Rotation paths and how fast each direction turns (degrees a step)
Each turn is a multiple of 5 degrees from 10 to 175, or 0.
Each row of a path follows its step; steps can be skipped.

step 2: [ -1  -4 -13   8   9   3 -10  -5  -3  15 -11   7  -5   9  -3   6  11 -17
  -3 -19 -15   8   5  -7  16   4  24  -4  -4  13  -4  14  18  10 -13  -4
   1  14  -4   7   1   2  -3  17 -12 -22   3  -1   2  -1]
step 4: [  2 -15   6 -23   1  -1   5   0  12   4  -6   0  13   9  -2   5  -3 -19
 -12 -15  -5  -5  -9  21 -12  14   1  -3  -2  11   9  -8  19 -12  10  -6
   8  -8  -7 -10  10   2   2   6 -13  15   6  11 -17  10]
step 7: [-27   6 -25  -4  -9  -1  -2  -4  -4   3  -4   9  -8 -16   5   3   8  -2
  13 -20  -4 -10   0  -1  11 -23   0  -8  -9   0  -2   6   4  11   4 -17
   2   8  -5   4  -4 -14  17   1  13  -9   8 -18  -3   6]
step 8: [  0  -6 -11  -5  -4  11  20   0  22  22  -5   3 -13 -11  -2  -3   6   0
  -5   9  21  10   0   2   4  -5  16   9 -12  14   8   1   2   1   9 -17
  -3 -16 -16  14  -5  -2  -2   9  -4 -16  12   1   2  10]
step 9: [  1 -12   2   1  -5  -4  16 -16   1  -4  -5   5 -13   7 -13   0   5 -11
  11  -5   6 -15  -2  18 -15  16  -9   3  12  15  21  -6  -2   1  -2 -25
  -5 -17   2   7 -15   1  15 -12   3  -7   1   7  -6 -11]
step 15: [ -2 -20  11  -9   1  -7  -1  -8  11   4  -6   1   1   8  -2   1   0   3
   0 -16  -9  -7  14 -13 -10  15  17 -13   9  19  11  -6 -14 -13 -22   4
  10   1   7  -8  -1 -12  13   9   4   9  -7 -10 -15   8]
step 16: [  3   9   8  -7  31  -1   2  -7  13 -13  -5  -1   5   2 -13  -9   0   3
 -36  -2  -2  14  17  -6   7  -1 -13  -5  -6   1   0  -5  -5   5 -18  -7
   4  -5   5 -17  10  -3  -2   9   5  -9   5  -5 -10  -5]
step 37: [-18  36   6  -2  10  -4  -6   1  -7  -8  -2  -2  13  -1   4   4 -18   9
  -2 -16   0 -16  10  -6  12  -1  -4   9   9   7  -3  -1   4  16   9  -5
  13 -10   5   4 -11  -9  20  16  -3  -7   3   3  -4 -10]
step 44: [  8 -14   4  -5  -2  -2  -4   5  -2  24   6  -8  10  -7  -5   4  10 -14
   0   5  -8 -12   4  21   7  -4   4   1 -17  11  -9   9  11   2  15 -23
 -10   5   4 -20   7  -5 -13  10 -13 -10   3   5  -9 -15]
Directions:
[ 8  3 -3  6  3 -2  4 -1 -2  2 -1 -3  0  0  3  0  0 -5  1  2  5 -4  3  2
  5 -2 -1 -3  0  2  1  0  4  0 -5 -1  5  3  1 -2  1 -1  4 -3 -3  3 -3  1
  4  1]  95
[ 2  0 -1 -1 -2 -7 -5  3  1  0 -1 -4 -1  3  4 -8 -5  0  1  3 -2 -1  0  2
 -1  1 -5  0  2  6  6  5 -2 -2  2  0 -2  0 -2  6 -1 -3 -1 -1  2  1  1  1
  1 -3]  130
[-2  3  2 -4  3  0  0 -1  1 -3 -1  3  2  8 -2 -2 -2 -2 -5 -1  3 -1  5  2
 -2  7  3 -1  2  3  0 -3  5  2  3 -4  1  0  6 -1 -1  0 -6 -3 -1 -1  0 -1
  3 -3]  55
[ 1 -3  3 -3  4  2  2  0  3 -1 -2  4 -4  2 -1 -1  5  2 -4  0  0 -2 -3  9
 -1 -1 -8  0 -2 -1  0  5  4  4 -4  6  0 -1 -4 -2  1  0  0 -3  1  0  2  2
  2 -4]  145
[-2  6  2  0 -1 -1  4  1 -1 -1  0  2 -5 -5  1 -2 -1 -6  1  0  4 -3 -2 -2
  1  2  0  5  2  0  0 -3  2  2  5  3  0 -3 -6  1 -7 -3  0 -5  4 -1  3 -2
 -2  2]  25
[  3   2  -2  -2   3   0  -2  -1   0   0   1   0  -5   2   1  -2  -5   0
   3  -4   1  -3  -5   1   4  -2  -2  -2  -1   0 -10  -4  -1   3  -1  -1
  -1   1   0   4   3  -1  -4   6   0  -5   3  -6   3  -1]  70
[-3 -1 -2  1 -4 -6 -2 -4  4 -1  2  0  1 -1 -1  0  2 -2  1 -4  4 -2 -5  3
 -3  2  1  2  1 -4  2  0 -2  2 -6  0  6  7  6  2 -4  3  1  0  5  0 -1 -2
  0 -2]  170
[-3  2  1  3  1 -4 -5  2  1  0 -3  0  0 -4 -6  0  0  0 -3 -3 -4  3  5 -1
  4 -8  1  4  1  1 -1 -2  5  3  1  3  1  2  3  4  3 -2  2 -3  3 -1  2  1
  7 -1]  70

step 7: [ -4  20   8   8  -1  -3  11   7  19  -6  -9  -7  -9   3   4  -5 -19  22
  -9  -2  -8   3  -8 -15  -1  -2   0 -11  -5   7  13  10   4   4  -3 -11
  12   0   8 -23  -5   4  -4  -3  -7  -3 -12 -16 -14 -25]
step 8: [  4  12   9  18   4   6   7 -13   9  -9   3 -18 -20  -8   5  -6 -16 -12
   5  -9  -8   2 -17 -12 -12   8   4   5  15  -3  -1  -5   4  16   5   1
   9   0  -9   6   5   3  -5  12  -7  12 -24  -4 -19 -11]
step 11: [  3  -7 -12 -11   1  -9  -4  -3   5 -12  15 -33   6  10  -2  -7 -17   7
   4   5   5   5 -11  -8  -8  10   4 -10   8  12  -4   9 -13  15   0  -6
  -1  10  12   5   7  26   5  -2   8   5  -1  -2  -6 -18]
step 20: [  9   9   3  14   4   5 -12 -10   7 -15 -11 -17   0   7  -7   1  -6   6
   0 -13  -1  10 -17   1 -13  11  -5 -10   3  16   6  12  -6  11   8   3
 -23  -4  -7 -22  -2   4  12  -9   5   2 -11  -8 -20 -14]
step 31: [  2   9 -23   3  -1  -5   6   1 -19  -9  -9   0  -2   9  -7   1 -14 -10
  -7   5   5  12 -18  -2 -17  -2   6  -6   5  15 -13  26 -13   5   6 -15
   6  -1   3 -14  -8  12   7   3 -12  -3   1  -4   0 -23]
step 37: [-12  20  23   0  13 -11 -14   5  -7 -12  -1 -12   5 -13  -2  -8  -6  -8
   8  -6  -1   4  -6   1 -13  -9  18  -7   9   5   5  16 -10  12   7  -1
   9   3  -2  -9  -3  22   4  -5  -1   6   3 -20  -8 -18]
step 42: [  2  15  -4  10   4  -7  16  -3  -2   0  16  -9   1   1  -4  -6 -11  -4
   5  11  30   4 -15  -1  -5  -2  12  -9   4 -11   5  11  -9   9 -14 -19
  15   0 -17  -3   1   3  -5   6 -22  -4 -10  -6 -16   3]
step 43: [  8  24  -4   1  -2  -9   5   6  -2  -1   8 -13  -3  11  17 -12  -8  19
   9   3  -8   4   1  -8 -12   2   8  -8   5  -4   3  20   4   8  -6 -20
   8   9  11   2  11  29  -2   0  -7  -4 -12  -4   5 -17]
step 45: [  4  22   9  11   6  11   0 -11   4  -7   1 -21  -9  13   6 -18   4  10
  14   3  13  10  -8  -5 -13  -2  -1  10  -7  14  15  16 -18  -9   2   1
   3 -13  11  -8  -3  24   2   0   7   2  -4   0 -11   0]
Directions:
[ 7  1  0 -2  3  2  3  1  1  2 -1  0  5 -2  2 -4  0  2  1  0 -4 -2  4  7
 -1 -2 -2 -2 -1 -2  0  0  0  3  3  1 -3 -1  7 -6 -2  4  1 -1  4 -4  0 -5
 -3 -2]  170
[ 6 -2 -3 -6  4  1  0 -4  2 -2 -2  2  1 -6 -1 -1  0 -4  3  4  3  1 -5  2
 -1  2 -3  5  0  2 -4  1 -2  6 -3 -2  2  1 -5 -4  0 -1 -2 -3 -1  1  0  6
 -1 -2]  160
[ 4 -4 -3  1 -3 -1 -1 -1 -4  2 -1 -3  3 -1  4  2  3  6 -4 -1 -4 -3  3 -2
 -2  5  1  1  1 -2 -2 -4  0 -4 -2 -6 -4  0 -6 -4  1  1  3  0  2  5  1  1
  0 -3]  135
[ 5  1  5  0 -1 -7  1 -7 -2  2  4  1 -2  0  2  6 -4 -3 -1  2 -1 -8  3 -5
  1 -3 -1  2 -1  5 -3  3 -1 -1  0  3 -1  1  1  1 -3  2  2 -1 -3 -2  2  0
 -1  0]  175
[-1 -3  3 -3  4 -1 -5  1 -3 -6  3 -1  5  3  1 -1  2 -3 -1  3  1  2 -1  0
  0  4 -1 -2  1  2  1  2 -5  0  7  4 -4  1  2  3 -3 -4  6 -3  3  6  2 -1
 -2 -1]  40
[ 1  1 -4  5 -3  3 -3  0  1  2  2  2 -3 -3 -4  1 -2 -4 -2 -3  7  0 -1  2
 -3 -1  0 -6 -4  3  1 -4 -4 -1  4 -1 -5  1 -2 -1 -1  6  1 -3  2 -1  4  3
  2  1]  70
[ 1 -3 -5  0 -2  3  2 -2 -1  1 -5 -2 -2  4 -2 -5 -2 -4 -5  2 -3 -1  6 -1
  2  2 -2  2  2  2 -3  2 -2  0  4 -2  4 10  1  2  4  1 -1 -3  0  0  0 -3
  3  2]  145

step 0: [-12 -11   3   9  -4  -8   2   0   5 -11  -6   9   4 -18   1  25  -5   6
   2 -14   2 -11 -16  -2 -12  18  -6   3   2  -2   8  -8  -3  11  -5  -9
  -4  -7  -3  13  18  11   9  -4  17   8  10 -15  19   9]
step 2: [ -1  -6 -13   2  -4 -11 -14   2  14  -6 -17 -10 -16 -16   2  28   7  -9
  -6   2   1  -1   6   2  -6  -8  -2  -4  -5  -3  21  -2   3   4  16   0
 -11 -20 -14   2 -13  -8  -9  -7  18   2   3  -8   7  -5]
step 8: [  8   6  -4  13  -9 -13  10 -13  -4  -9  -3   1 -12 -16   7  -6  11   3
  11 -12  -1 -17 -24  -4 -10   8   8  -6  -8 -17 -17   8  -7  18  -6 -17
   3  -9  -2  -7  11  -5 -14 -14  10   2  -4   2  -6   7]
step 25: [  0  -4 -12  -9 -10 -19  21  -4  11  -5  -3   7  -2 -19   6  15  -3 -12
   3  -6 -15  -3 -14  13  -1  28  -7   8 -12  -2  10  -2  -2  11  -1  -1
   2  -7  -2  10   6   7  -4  -5   9  13  20  -4   1  12]
step 27: [-16  -1  -9  -2   7 -13  -3  -8  -2   2 -16   8  -7 -17  -1  18   6 -14
  -5   6  18  11   9   6  -1   4   6   3 -10  -3  18   3   4  12  -3 -19
 -15 -24   5  -4   4  -2 -11  -7   8  10  -2 -12   7 -16]
step 30: [ -3   8 -20  -2 -14  -5   7  10  18  -4  -1   3  -4  -5  10   8   4  17
   3  -1  -3 -13 -11   7 -15  12 -10   4  -5  -1  13   9  -5  12 -23   0
  -3  -6  -3 -11  10  13  -5   1  20   9  23  -8  -7  -5]
step 39: [  6  -4  -4  -6   5   0   0 -13  -5  -8 -16  -7 -18  11  -5  21  -6   2
  -4   7 -10 -17  -9 -13  -4  -4   0  10 -23   5 -10  10 -10  18   2   1
 -18 -10  12 -11  17   8  -6  14  11  10   9  -1  -2  -3]
step 41: [  7  -9  -8  -2  -3 -12 -15   0   9 -11  11  18   1   1   7  12  12   6
  15   5  10 -15   3 -13   3  -2  -9   4  -7   0   5  -6 -18   9  -4   1
  -5 -15  23   7  15 -18  -6  -5  10  -6  23   6   1  -4]
step 43: [  9  16  -1  -1 -20 -20   9  -5   8   1  -8   7  -2 -14  13   4 -21   2
   6   0   8   3  -1   7  22   7  -9  -8  -7  -3  23  -4 -11   6  -4  11
  10 -11  -6   5   6 -16 -14  -3  15  -1   8   9  -6   1]
Directions:
[ 0 -7 -3 -3  1 -3 -2  0  6 -2 -3  0  1  3 -3  0  3  0  0 -3  6  9 -2 -6
  0  2  3  1  5  2 -1 -2 -4 -2  0  0  1  4 -1  4  0 -6  0  2 -1 -1  1 -1
  1 -1]  80
[-1 -4  6  2  1  2 -2  1 -5 -2 -2 -4  1  1  3  1  3  0 -3 -4  4  0  0  4
 -5  0 -1 -1  4  0  4  0  6  0  4 -4  3 -2 -2  3 -4 -3 -5  0  1  1 -3  2
  0  4]  160
[-5 -3  3 -1  0  0  0  2  1 -2 -7  5 -3  5 -2  1 -5  3 -5  0  3 -1  2  5
  4 -3  1 -5 -1  2 -1  3 -3 -3  0  2  0 -4 -2 -3 -1  0  0  3  3  3 -3 -3
 -4 -5]  85
[ 2 -3 -4  1 -2 -2  5 -5 -2  5 -3 -1 -4 -1 -3  0 -2 -1 -2  5 -3 -3 -2 -1
  0 -1  0  2  3 -5  0 -3  1  1 -2  2  5  2 -3  6 -5 -2  0 -2  6  3 -4 -1
 -2 -2]  60
[-2 -8  0 -3  1 -2  1 -2 -3  0  4  3  0  1 -6  1  0  1 -3 -6 -6 -4 -6  4
 -6  2  3  4 -4  2  0  4 -2  1  0  2 -1  0  1  1  3 -1  0 -3 -3  0 -1 -2
  0  2]  130
[-3 -1  8 -3 -4  2  0  2 -1  2 -1 -3  1 -6 -2 -9  1  0  3  3  5  1 -2  0
  0  0  3 -1 -4 -5  1  1 -3  1  0  2  1  0  1 -2  4 -6  3 -2 -1  0 -4 -1
 -2  2]  155
[-2  4  0  1  0 -2  1  4  3  3 -5  1  3 -2  2  3  4 -3  0  2  1 -2 -8  6
  2  4 -1 -3  4  3 -1  3 -1  1 -6 -4  1  5 -5  0  1  1  0 -2 -5  3  1 -3
 -2  2]  145
[ 1  2 -4  2 -3 -4 -4 -1  3  5  3  0  2 -2  0 -2  3  3  2  0  4 -5  3  2
  0  0  9 -1  2  5  6  6 -1  0  1  0 -2  0  2  0 -4 -1 -1 -2  5 -1 -2  0
  2 -3]  130

step 3: [-17  -6   5   9  -1  -1   6  -6  -2  -7  -1   8  16  -4   1   8  -8   6
  -5 -15  -5   8  -3 -14   3  24   3  11 -10  12   2  -1 -23  -1  -5  -6
   0  11   6  10  -1 -15  -5  15   6  -4   3  -5   1 -22]
step 7: [ -5  -4   3   6   0 -28  10   1  -1  -1   7  -6  -1   0  -4  -4 -14   3
  -3   4   7   3  -6  16  -3 -10   1  -5 -16 -10   3 -18   5   8   8   0
 -12  -5  -2  11   1  12  -3 -14  17  14  -2 -19   9 -13]
step 14: [ -9   3   3  -5   2  18 -13   4  -6 -20  -6  -2   1  12   3  20   0  -9
   7 -10 -16  -7  -2 -10  -3  -2  12   4  -8 -14  -6  11  -3  -5  -5 -20
 -10   9  -6  -7  -8   3  -1  -7   1  -4  -4  -1 -26  -3]
step 16: [  8  -4   9   4  -4 -10  -2   3   4   3  -8  -2  -1   5  -2  -9  16  -5
  -7  18  -4 -17  -2  10   1  13  20   0  14  10 -12  15  -8  -6  -9  13
  -9   3 -10   7  -1 -14   1  -8 -16   2   2 -17   7  -9]
step 17: [ 13   7   1  -9  -2   5   6   4  12  -4  10  12   3  -3   4   6  -6   7
  11  12  -4   8   1 -16  11  -6  -5  20  14 -13  23   7   2  21   0   0
   2  -1  -4 -13 -15  -1  -2   3   0   4   2   1  -8  17]
step 21: [-14 -15  -2  -6 -15  11  -2  -7  10  11   8  -9  -5   1  -2  -5  -3  -2
 -14  10  11   2   0   8   9   3  -8   6   2  10 -12 -10   0  12   2   9
  13  11  -4  -1  19 -19  -1  17 -12  12   7   1 -13   5]
step 36: [ -8  -5   2  13 -10 -18  -2   5 -19   3   5  -2   6   4   5 -13  -4  -4
  13 -21 -15   6   2   3   2   8  -9  18  -5  -8 -18  -9   7   8  -4  -3
   9  15   4  11   4   9  15  -5  -8   5   7   5  -1   9]
step 42: [ -4   8  -3  -5  -3   2   0  -6  16  -4   1   8  13   7  -9  -9  -5   2
   1 -10   9  30   2   4  -2  -4  -8  -7  -2  17   6 -14  -6   3   9   7
  -5  10 -14   9   8 -13   6   2   4 -13  -7  19   9  15]
step 44: [  7   5  22  -9  16  -3   0  20   6  12  -1  -5  -2 -14  15   4  -3 -21
  -6  -7   0   5  -4  -3  11 -18 -10   5  -4  -7   1   3   6  16  -5  -6
   3   7   6 -13  -7  15  -2   6   1 -13   3   5   4   7]
Directions:
[-7  7 -3  0 -4  1 -2 -1  2 -3 -2  1 -1  5 -2  0 -3  4  5 -5 -2  1  2  2
 -4  1  0  2 -4  1 -1 -3 -2 -1 -1  2 -1  2  3 -3 -1  4  6 -3  3  0  4  2
  0 -5]  65
[ 0 -2 -1 -5 -2  2  1 -1  2 -6 -1  5  1  1 -3 -2 -5  0 -1  0  0 -1 -1 -5
 -3 -2  1 -6 -5  2  1 -3 -1 -3  6 -4  0 -5 -5  3  0  0 -2 -1 -1 -1 -2  3
 -8  1]  90
[ 2 -1 -3  1  3  0  3 -2  6  6 -1  7  1  0  0  4 -6 -2 -3 -2 -1 -1 -3  2
  2  2  4 -3 -5 -4  7  2  2 -1  0  0  2  5  1 -1  0  0 -2 -3  1  0  5 -4
  1  1]  70
[ 5  1 -6 -6 -3 -2  3  5 -4 -2  1 -3 -1  4  2 -2  4  3  1  2  1  1 -7  1
  1  5  2 -4 -3  4  2  2  0 -3  0  2  2  1 -1  0 -3  0  3  2  0 -3  2  1
  3  4]  95
[ 5 -4 -3  0 -2 -1  5 -2 -3  0  0 -5 -3 -1 -1  1 -1 -3  3 -4 -1  1 -1  0
  5 -1  3  6 -6 -1 -1 -6  0 -1 -4  1 -6  0  2 -1  0 -3 -1  1  5  3  0  3
 -6  0]  100
[-2 -1 -7  3  1  2  2 -1 -2 -2 -4  4 -8 -1  0 -1  8  0  1 -4  4 -5  1 -2
 -2 -2  0  1  2  4  0  3  1  0  2  0 -2  1  0 -5  4  1 -3 -3  0 -1  0 -5
 -3  3]  175
[ 3  1  4  4  1 -3  0 -1  1 -7  2  0  0  0 -2 -3  2  4 -2  0 -3  1  4  5
 -2 -1  5 -6  1  0  0 -1  4  5 -4 -2 -4  4  1  1  3 -1  0 -3 -2 -1  5  2
 -2  5]  125
[-5 -2 -1  4  0  1 -4  9  4  2  0 -3 -4  3 -3  1 -2  0 -2  4  4  0 -1 -3
 -2  3 -1 -2 -2 -2  0  2  3  4 -5  1  1 -1  4  2 -2  0 -2 -1  6  1 -2  2
 -5  4]  110
